q762: [161 132 136  86 107 206 100 100 167 147 142 142 134 105 135 129 117 124
 125 181 168 137 113]
q265: [118 125 115 169 113  53 119  89  84  24 142 111 122  52 107 125 137 106
 125 143 170 164 180]
q661: [117 160 117 147 132 155 128 121 130 166 130 160 139 151 122  94 141  99
 128 128 153 106 217]
q736: [155 131 115  91  78  29 117  75 167 133 120 107 128 131 129 121 101 116
 154 137 133 126  50]
q753: [137 127 111 139 127 165 132 131 105 146 125 127 112 150 154 111 107 108
 129 122 132  92 109]
places q661: [160]
2 12
next: [113  53 119  89  84  24]
[142 111 122]
next: [134 105]
[135 129 117]

q379: [128  99 166 128]
q40: [214 197 119  92]
q592: [104 127 126 167]
q858: [139  16 127 102]
q816: [98 98 98 98]
q490: [128 119 128 128]
q588: [179 209 144 128]
q77: [128 213 151 160]
q907: [ 24 117 128 187]
q408: [200  99  99 200]
q948: [ 25  91 141 128]
q546: [ 50 130 184  65]
places q408: [99]
2 3
places q490: [128]
1 3 4
which: [128 119 128 128]
q490
which: [98 98 98 98]
q816
places q816: [98]
1 2 3 4
places q948: [128]
4

q670: [107 143 107 164 107 107]
q165: [ 80 118 133  51 108  74]
q224: [142 139 170 170 207 206]
next: [107 143]
[107 164 107]
next: [143 107]
[164 107 107]
places q224: [207]
5
places q670: [107]
1 3 5 6
next: [ 80 118]
[133  51 108]

q577: [192 192 191 170 170 157 163 158]
q825: [165 153 158 160 170 174 157 181]
q34: [192 172 191 170 170 190 153 166]
q721: [185 191 170 170 172 171 176 145]
q815: [186 173 182 189 152 198 182 186]
q320: [190 155 168 209 183 160 181 158]
q699: [190 160 190 160 190 160 181 160]
next: [153 158 160]
[170 174 157]
places q577: [191]
3
places q699: [160]
2 4 6 8
next: [192 191 170 170]
[157 163 158]
places q815: [182]
3 7

q333: [116 125 100  98 114 115 173 123 134 112 155  94 113 118 125 155 127 136
 152 116 101 162 118 126 130 150 103 130  93 178 109 121 112  94 133 154
 127 149  99 117 127 124 140 104  85 120 143 152 145 119]
q557: [126 153  93 156 123 125 111 109 141 144 185 118 112  85  75  80 128  95
 158 157 136 126 132 166 135 133 143 133 173  80 142 150 143 143 120  94
 133 119 163  95 129 130  50 131 179 145  73 109 105 130]
q985: [122 162  78 160 119 122 114 103 148 148 208 108 103  68  59  68 128  85
 172 163 135 131 131 178 137 138 212  90 178  72 144 156 121 142 119  89
 134 121 170  83 129 129  28 127 188 151  58 108 101 130]
q988: [130 136 116 146 130 131 114 118 130 136 150 130 125 111 104 100 127 114
 138 144 137 121 132 142 131 127 161 116 156  98 136 140 129 138 123 107
 130 120 151 116 129 132  90 137 160 138 100 114 114 130]
q114: [123 121 115 111 122 122 152 125 128 137 138 113 123 126 130 145 127 123
 138 123 113 137 123 123 128 139 109 123 109 159 116 123 120 107 130 143
 109 140 111 125 127 127 140 117 104 122 139 140 137 123]
q731: [122 164  75 161 118 121 115 102 149 148 212 106 101  65  56  66 128  83
 175 164 134 132 131 181 138 139 215  89 179  71 144 157 120 143 119  87
 134 121 171  80 130 129  23 126 189 152  55 108 100 130]
q449: [131 127 125 135 131 131 120 122 125 131 134 133 131 124 120 116 128 124
 131 135 132 123 130 130 129 128 140 126 142 116 131 132 129 131 125 119
 129 126 144 126 128 131 115 135 143 133 117 120 120 129]
q477: [129 122 124 123 128 128 132 125 125 124 130 127 130 129 128 131 127 131
 130 127 125 130 128 124 128 132 122 131 127 136 124 126 126 121 127 130
 129 132 127 129 127 130 132 129 125 127 130 128 127 127]
q197: [130 136 116 146 130 142 142 118 130 136 150 130 127 111 104 100 127 142
 138 144 137 121 132 142 131 127 161 116 156  98 136 140 129 138 123 107
 130 121 151 116 129 132  90 137 160 138 100 114 114 130]
q155: [130 136 116 146 130 131 114 119 130 136 150 130 127 111 116 100 127 116
 138 144 137 121 132 142 131 127 161 116 156  98 136 140 105 138 123 107
 130 121 151 116 129 132  90 137 160 138 100 114 114 130]
q928: [130 123 126 128 129 129 127 124 125 127 130 130 131 128 125 125 127 128
 129 130 128 126 129 126 128 130 129 129 133 128 127 128 128 125 126 125
 129 129 132 128 127 130 126 132 132 129 125 125 125 128]
q25: [127 149  98 155 125 108 111 112 139 143 177 121 114  91  81  84 127  99
 153 154 137 124 132 161 134 131 186 104 170  83 141 148 126 142 121  97
 132 119 161 100 129 130  59 133 176 144  79 110 108 130]
next: [120 107 130 143 109 140 111 125 127]
[127 140 117]
places q557: [143]
27 33 34
next: [111 116 100 127 116 138 144]
[137 121 132]
places q114: [109]
27 29 37
places q114: [123]
1 13 18 20 23 24 28 32 50
places q197: [142]
6 7 18 24

q841: [178 178 178  28 219 178]
q649: [66 68 66 67 66 66]
q616: [ 31 168 170 201 192 163]
next: [68 66]
[67 66 66]
next: [168 170]
[201 192 163]
places q649: [66]
1 3 5 6
places q841: [178]
1 2 3 6

q759: [221 138 173 141 132 128 118 118  97 138 145]
q466: [196 140 169 150 144 114 119 129  95 137 157]
q115: [ 29 123 128 141 173 132 118 132 136 116 200]
q641: [154 135 144 141 138 120 124 130 112 132 137]
next: [173 141 132 128 118 118]
[ 97 138 145]
next: [173 141 132 128 118]
[118  97 138]
places q115: [132]
6 8

q261: [ 78 145 177 119 154 112 113 100 158 102 142 140  95 118 140  93 111  76
 229 148 163 113 131 144 126 187  49  87 134 109  91 112 165 190 166 164
 116 112 107 161 129 129 111 116 160 126 107 155 139 140 138 129  95 134
 108 122 122 157]
q524: [134 177 168 135 124 109 112  58 145 143 112 171 140  68  93 117 131 136
 107 147 154 143 143 125 129 110  87 163 123 101 131 143  70 133 158  90
  93 158 124 108 147 141 142  94 155 168 126  85 184 133 174 152 142 129
 169  74 107 130]
q161: [169 114  86 135 109 166  88 117 218  71 155 143 136 143 180 134 101 141
  76 125 162 122 131 155 143 147  97  84  99 147 128 118 155 115 127 118
 127 141 137 115 115  96 110 138 115 167 169 134 143 100 127 148  93 154
 166 114 106 181]
q834: [131  53 140 129 176 173  96  88 174 110 130 100 169  90 118 107  82 104
 124  79 127 123 148 103 113 160 103 106 111 131  92 156 110 182 118 163
 172 120 175 125 145 207 142 113 105 121 173  78 110 142 153  97 132 176
 128 117 146 151]
q979: [136  85 129  99 175 100 107 118 130  88 122 151 175 123 129  65 182 178
 165 167 175  65 120 123 104  95 156 159 162 119 149 139 154 152  99 132
 142 116  77 128 102 153 123 153 154 116 171 103  61 140 181 162 116 120
  84 149 102 111]
q58: [118  73 167 120 117 130 145 130 139 114 110 136 149 124 113 137 125 104
 173 125  44 155 118  82 104 125 117 125  79 133 132 130 135 128 124 130
 107 154 126  90 126 178 146  73 118 122 147 155 144 124 100  95 127 167
 116 117 106 117]
q950: [113  68 161  99  81 167 100 107  93 131 149 194 137 117 115 138  99  92
 134 125 153 134 129 125 113 107 137 151  99 167 103 134 151 104 150 149
 145 157 153 113 162 129 104 156  78 143 103 113  70 147 169 128 130 140
 163 133 149 137]
q662: [136 107 147 154 143 144 124 161  90 100 110 137 116  82 157 108 120 152
 167 125 153 134 112  91 109 121  86  98 140 177 118 156 133 106  87  95
  94 144 184 133 116 121 128 182 133 132 116 100 147 163 134 130 113 184
 123 128 172 193]
q749: [117  71 124 183  94  94 122 133 110 121 103 137  79 150 119 127 131 146
 121 152 178  92 119 126 153 119 144 119  70  71 149 153 101 115 113 136
  92 126 175 108 145 140 163 119 153 137 153 123 113 134 125 164 161 162
 163 166 120  97]
q802: [122 123 160  94 146 108 155 114 132  87 168 145 113 130 108 100  89 115
 108 105 136  99 130 108 112 134 109 164 152 151 116  95 140 148 186 132
 143 161 113 125 136 108 126 161  82 103 161 104 130 103 172 118 119 131
 210 162  62 123]
q909: [131  53 140 129 176 173  96  88 174 110 130 100 169  90 118 107  82 104
 124  79 127 123 148 103 113 160 103 106 111 131  92 156 110 182 118 163
 172 120 175 125 145 101 124 127 151  84  99 174 118 133 112 165  84 115
 186 137 129 176]
which: [113  68 161  99  81 167 100 107  93 131 149 194 137 117 115 138  99  92
 134 125 153 134 129 125 113 107 137 151  99 167 103 134 151 104 150 149
 145 157 153 113 162 129 104 156  78 143 103 113  70 147 169 128 130 140
 163 133 149 137]
q950
next: [136 107 147 154 143 143]
[125 129 110]

q431: [123 154 146 150 143 155 149 161 166 147 165 140 133 146  97 147 126 146
 153 150  98  88 151]
q454: [199 118 133 136 129 156 171  86  46 133  52 122  48 127 177 118  56 134
 178 122 201 198 144]
q874: [ 88 168 154 163  94 157 146 109  87 157  91 146  83 157 134 138  82 154
 151 174 106  99 161]
q199: [123 154 146 150 143 155 149 161 166 147 165 140 165 146  65 145 159 146
 155 148 135  47 152]
q813: [118  95 149 157 146 132 109  97  96 152  96 146  95 155  83 117 100 148
 110 184 136  67 136]
which: [123 154 146 150 143 155 149 161 166 147 165 140 165 146  65 145 159 146
 155 148 135  47 152]
q199
places q454: [133]
3 10
places q813: [95]
2 13

q387: [213 218 218 214 218 106 215  91]
q823: [178 104  62 128  69 120  62 123]
q591: [218 212 167  96 150 213 167 150]
next: [218 218 214 218]
[106 215  91]
next: [213 218 218 214]
[218 106 215]
places q387: [213]
1
places q591: [212]
2
next: [212 167]
[ 96 150 213]
places q591: [218]
1
next: [ 62 128]
[ 69 120  62]

q890: [152 111 131 113 123 128 131 154 114 130 137 123 121 128 116 152 119 146]
q747: [157 153 135  99 146 130 135 153 153 133 135 156 175 153 129 162 171 164]
q795: [ 58 138 126 179  95 136 126  30 143 120 114 100  90 115 130  41 109  51]
q352: [129 125 124 125 133 138 138 138 125 125 133 144 152 134 138 113 124 136]
q780: [ 67 128 135  99 146 130 151 153 151 133 151 153 153 153 139 162 171 151]
places q352: [138]
6 7 8 15
places q780: [153]
8 12 13 14
places q780: [146]
5
places q890: [113]
4
next: [131 113 123 128 131 154]
[114 130 137]
places q890: [123]
5 12
places q747: [153]
2 8 9 14

q446: [114 168  90 123 116 153 101 122 150 114 121 114 104 147]
q621: [145 152 101 122 150 108 141 114 111 129 165 126 137 100]
q310: [127 115 127 109 127 158 146 121 122 150 108 123 127 146]
q714: [ 93 131 161 133 181  91 129 115  82 109 211  82 146  97]
next: [121 122 150 108]
[123 127 146]
places q310: [127]
1 3 5 13
places q446: [114]
1 10 12
next: [108 141 114 111]
[129 165 126]

q827: [113 185  98 142 156 113]
q138: [195  97 195 107 195 160]
q101: [148  97 195 107  84 157]
q125: [ 97 194 130 104 156 138]
q444: [113 185  98 142 157  67]
q840: [148  97 195 107 112  84]
q158: [123 151 167 148 126 130]
places q138: [195]
1 3 5
which: [113 185  98 142 157  67]
q444
which: [148  97 195 107  84 157]
q101

q154: [ 90 134 136  81]
q798: [135 135  21 159]
q678: [152 152 152 152]
q160: [158  72 142 142]
q317: [ 84 151 112 125]
q716: [ 85 104  85 104]
which: [152 152 152 152]
q678
which: [135 135  21 159]
q798
places q160: [142]
3 4
which: [ 85 104  85 104]
q716
places q317: [125]
4
places q678: [152]
1 2 3 4
places q716: [85]
1 3

q290: [145 162  89 138  98 121  86  47  20 159 119  75 118]
q697: [ 85 181  85  85  82  97  66  85  97 226 190 168 153]
q599: [ 39  83 182  51 167 158 180 153 133  36 167  73 100]
q853: [114 148 148 103 104 113 100 197 130  95  78  79 119]
q391: [119  94 173 139 153 155 178 110 158 133 216 207 145]
next: [ 39  83 182  51 167 158 180 153]
[133  36 167]
places q697: [168]
12
places q853: [103]
4
places q697: [85]
1 3 4 8

q705: [119 143 124 137 125 136 160 131 127 126  96]
q255: [125 124 143 119 137 131 147 132  91 108 108]
q376: [120 138 143 188 125 124 209 104 109 118 140]
q349: [136 125 104 138 188 124 143 209 130 135 120]
next: [138 143 188 125 124 209 104]
[109 118 140]
next: [124 137 125 136]
[160 131 127]
next: [119 143]
[124 137 125]
next: [136 125 104 138 188 124 143]
[209 130 135]
next: [125 124 143 119 137]
[131 147 132]

q530: [143 117 156 116 133 143 148 160 128]
q305: [124  97 109 117 137 129 113 147 126]
q625: [ 97 110 107 119 123 151 113 140 115]
q901: [122 138  89  87 124 214 135 131 128]
q804: [153 121 149 183 121 144 132 127 125]
next: [ 97 109]
[117 137 129]
next: [ 89  87 124 214]
[135 131 128]

q854: [152 132 170 154 134  43 156 189 113 103 115 132 119 137 127]
q966: [152 132 170 154 111  98 156 189 171 191 158 141 148  91 148]
q467: [131 121 163 125  98 111 106 128 155 164 142 143 132 132 150]
q975: [117 128 112 102 106 189 133  76 107 106 119 118 124 150 113]
q564: [126 127 125 123 118 135 118 116 128 130 127 126 128 131 125]
q331: [131 121 163 125  98 111 106 128 155 179 158 123 150 112 130]
next: [116 128]
[130 127 126]
places q467: [132]
13 14
which: [131 121 163 125  98 111 106 128 155 164 142 143 132 132 150]
q467
next: [131 121 163 125  98 111 106 128 155 164 142]
[143 132 132]
next: [132 170 154 134  43 156 189]
[113 103 115]

q23: [225 155 174 175 225 155 136 161 150 174]
q424: [170 145 204 107 169 155  66  85  60 103]
q410: [225 233 173 225 226 215 223 206 229 172]
q777: [225 106 173 106 226  54 223  54  54 106]
places q23: [174]
3 10
next: [225 106 173 106 226]
[ 54 223  54]
places q777: [106]
2 4 10

q810: [176 103  65  76  83  76 176 185 192  57 123  57]
q324: [100 111  47 149 109  74  92 177  81 113 138 123]
q894: [121 130  88 123  85 136  68  48  47 124 122 122]
q540: [199  79  79 123  79  96 123 123 123  93  94  79]
q180: [100 111  47 100 109  74 150  95  95  95 100  95]
q459: [171 116 171 146  49 102 102  56 161 171 170  50]
next: [176 103  65  76  83  76]
[176 185 192]
places q540: [123]
4 7 8 9
places q459: [102]
6 7
places q810: [76]
4 6
places q180: [95]
8 9 10 12

q419: [124 127 157 124  71 124  71 124]
q654: [123 127 157 123  71 196 118 127]
q722: [123 196 157 214 196 196 157 164]
q150: [127 157 211 214  71 196 158 164]
places q419: [124]
1 4 6 8
places q722: [196]
2 5 6
next: [196 157 214]
[196 196 157]
next: [127 157 211 214]
[ 71 196 158]
next: [123  71]
[196 118 127]

q814: [151 160 120  93  84 104 133 153  91  65 111 132 122 160 108 137 156 137
  95  75 108 168  87  97 115 147  96 167  87 115 106  69 138 118 173 151
 113 157 171 107  91 168 110 122  83 131  89 103 134 116 195 162  99 140]
q851: [172 133 119  73  90 121 126 159  82  99 108 167 132 143 134 123 167 139
 108  98 120 147  67  97  98 172 109 174  96  81 124 107 108 131 120 135
 110 158 172 111  64 125  98 132 104 136 118  94 168 104 218 146 107 136]
q648: [174 131 125  71  92 123 121 159  83 110 105 170 140 141 140 123 170 137
 111 103 123 149  69 101  94 178 114 169 106  83 124 115 102 132 114 121
 114 151 170 111  56 122 102 136 114 133 122  87 171 104 224 146 111 132]
q829: [162 137 107  71  97 123 113 167  87 102  97 158 136 135 135 119 174 148
 114 100 114 148  70  96  99 172 113 175 110  86 121 108  97 130 108 109
 108 139 174 110  54 130  98 129 111 128 136  92 169 102 215 138 110 128]
q336: [149 160 120  95  83 103 133 152  92  66 111 131 147 162 107 137 155 136
  95  74 108 171  89  95 116 145  96 168  88 119 104  69 140 118 174 150
 113 154 172 108  90 171 109 121  83 129  88 102 132 116 193 161  99 139]
q978: [133 121 147 122  75 126 159 144 111 105 113 137 108 169  78 146 148 150
 110 108  98 191 128  56 101 160 147 164 132 135  98  91 136 139 160 103
 134 102 171  98  36 149 107  77  75 132 100  92 112 112 154 156 114 136]
q445: [161 100 158  97  93 116  89 178 111  95  77 105 124 120 110 130 181 158
 118  99  72 149 100 118 103 153 144 158 131 103  97  78 100 141 103  71
 122  96 146  82  50 142 141 108 127 138 132 106 134 145 200 121  99 112]
q301: [151 160 120  93  84 104 133 153  91  65 111 132 122 160 108 137 156 137
  95  75 108 168  87  97 115 147  96 167  87 115 106  69 138 118 173 151
 113 157 171 107  91 168 110 122  83 131  89 103 132 116 193 161  99 139]
q905: [162 107 137 155 136  95  71 108 171  99 108 167 132 143 134 123 167 139
 108  98 120 147  67  97  98 172 109 174  96  81 124 107 108 131 120 135
 110 158 166 111  54 119 106 138 120 135 118  82 171 108 229 148 113 131]
q847: [145 156 156 108  84  91  92 158 106  92  87  93 143 144 118 149 169 121
 103  84  88 175 110 145 111 148 119 134 116 134  85  67 133 124 158  91
 137 117 137  90  88 184 160 132 138 131  91  94 119 155 220 151  99 111]
next: [162 107 137 155 136  95  74 108 171]
[ 89  95 116]
which: [162 107 137 155 136  95  71 108 171  99 108 167 132 143 134 123 167 139
 108  98 120 147  67  97  98 172 109 174  96  81 124 107 108 131 120 135
 110 158 166 111  54 119 106 138 120 135 118  82 171 108 229 148 113 131]
q905
which: [151 160 120  93  84 104 133 153  91  65 111 132 122 160 108 137 156 137
  95  75 108 168  87  97 115 147  96 167  87 115 106  69 138 118 173 151
 113 157 171 107  91 168 110 122  83 131  89 103 132 116 193 161  99 139]
q301
next: [103 153 144 158 131 103  97  78 100 141 103]
[ 71 122  96]

q559: [143 153 162  97 146]
q178: [ 82  99 139 130  54]
q707: [147 110 119 124 135]
q328: [129 103  98 103 127]
q900: [146 215 146 117 115]
places q328: [103]
2 4
places q559: [143]
1
which: [143 153 162  97 146]
q559
places q328: [98]
3
places q900: [146]
1 3
places q178: [54]
5

q55: [ 66  61  66  66 110 163  65  67  67 150  66  63 162  68  64 133 110  61
  68  61]
q211: [125 123 125 125 118 120 124 125 125 119 125 124 120 125 124 119 118 123
 137 123]
q556: [100 100  99  99 118 131  99 100 100 130 100 100 131 101 100 125 118  99
  99 100]
q875: [ 31  32  32  32 129 199 140  32  32 183  32  31 198  32  31 161 128  33
  33  32]
q869: [ 45  44  43  42 129 191  43  44  45 179  44  43 190  45  44 158 128  43
  44  45]
q217: [132 140 159 139 162 164 159 133 132 159 133 137 139 131 135 161 163 144
 136 139]
q388: [ 42  39  40  38 126 196  39  41  42 182  41  39 195  43  40 159 125  37
  40  40]
q348: [ 82  80  82  82 107 136  81  83  83 130  83  81 135  83  81 120 107  79
  83  80]
q645: [226 220 230 232 119  68 229 229 228  74 229 227  68 228 225  91 119 224
 232 219]
q343: [171 171 173 174 135 113 173 172 171 115 172 172 113 171 171 123 135 173
 174 170]
q14: [ 64  60  70  73  95 149  69  70  67 128  68  66 146  67  63 113  95  65
  74  58]
q164: [125 123 125 125 118 120 124 125 125 119 125 124 120 125 124 119 118 123
 125 123]
places q217: [139]
4 13 20
next: [140 159 139 162 164]
[159 133 132]

q682: [151  56 144 109 108 112 108 118 160 104 154 117]
q113: [115 120 148 141 140 141 140 143 117 139 115 142]
q552: [151  56 144 109 108 112 118 118 127 118 127 118]
q200: [ 76 171 222 223 217 218 217 220  79 216  77 220]
q85: [105 144 139 145 145 145 145 144 104 145 105 144]
q120: [151  56 144 109 108 112 108 118 160 104 109 117]
places q120: [117]
12
places q200: [222]
3

